Rotation paths and how fast each direction turns (degrees per step):
Each turn is a multiple of 5 degrees from 10 to 175, or 0.
Each row of a path follows its step; steps can be skipped.

step 0: [ 31  48  13  21  11 -13 -18  16  32 -23  35  -6  27  29 -26  -4   0  -8
 -10  15 -47 -17  28  -2 -21  -2  30 -19   0  21 -21  37   9  12]
step 1: [-24  44  29  -1   0   0  13  21   0   8 -20  35  45  15 -10 -36  28  -3
  27  15 -37 -22 -30 -25 -13  28   4   8 -11  17  -1  25  11  32]
step 2: [-28  -2   9  -6 -34  -2   0  -5  33 -19 -27   4  30   7  21 -12  -1  10
  -8  28 -17  46  10   2  -6  41 -23 -20 -24  35   9  41 -18  40]
step 3: [  6   1  -5  -6  -2 -19 -33  -4  39 -48   8   8  41  49 -27  -5 -10  -2
  -4  53 -17  29 -21  23   1  13  19 -19  12 -13 -16  12 -12  -9]
step 4: [  0  21  -8  15 -15  33 -18  32  16 -28  -5  18  32  28 -13 -24  -5   3
  25  10 -11 -19 -42  32 -30  -8  28  28 -32 -21   5   1 -12  44]
step 5: [-18  29  23  23 -11  -8  -5   8  52  -9   3   3  -4  -3 -10   0 -43  35
  38  18  12   3   9  -2   0  25  -3   3 -16  12  30  11 -13  66]
step 6: [ -4   0  38   2 -18  -2 -17  24  28  18  21  19  22  26 -33  -2 -44  12
   5  35 -26  22   9  24  30   7  40 -17   9  44 -18  12  21   7]
step 10: [  5  20  -4   3   2  -1  -8  17 -17 -62  -4  41  30  49 -37   2  -7  17
   9  20 -22  -1   3  21 -18  43   5  -5  -6 -15   4  36  10   6]
step 11: [ 17  15  10   0 -25  23   4  30  63 -33  -4  15  17  -8 -24 -13  32   3
   8   1 -22  -8 -34  16  17  23  12  11 -15   3  23  31 -15  49]
[ -8   2   1  -1  -7  -4  -3  -3  -6   7   0   6  -2  18  -2  -6   0   1
  -5   6  -7  -3  -1  -3 -14 -10  17  11   7  -8  -3  -2  16 -12] : 120
[ -4  -9  -7 -11  -5  -4 -10  -5   7 -19  -9   7   6   2   1  -7  13   0
  -7  -6   8   3 -14   0  -6   6  -4   0   5  -5  14   9   2  -1] : 45
[  6 -12   4   6  -9   2   7  12  -1   8   1   4  16  -1   9 -16  -1  -4
  -1 -19   4  13  -7   3   5  -4   5   6  -7  -1  -8  -2   3   1] : 145
[-16   4   7  -9  -1  -2 -12  -4   1   0  -6  13   1   2   7  -9  -1  -2
   3  -6   6  -6  15 -12   5  -6  -6   6   3   5  -3 -14  -5  14] : 100
[-10  16   9   2 -11   0  11  -1  -2   5   2   2   2  -5  10  16  16   1
   6  -3   1   0  -7   8   0  -3   0  11   6 -11   7   5  -6   8] : 110
[  5  -1   3  14 -10 -16   2  -1   2 -14   6 -11  -8   2   6  -7  -4 -16
  13  -2   1   5  12  -8  -9   5  -7   4   5  -7   0   3   1  -1] : 155
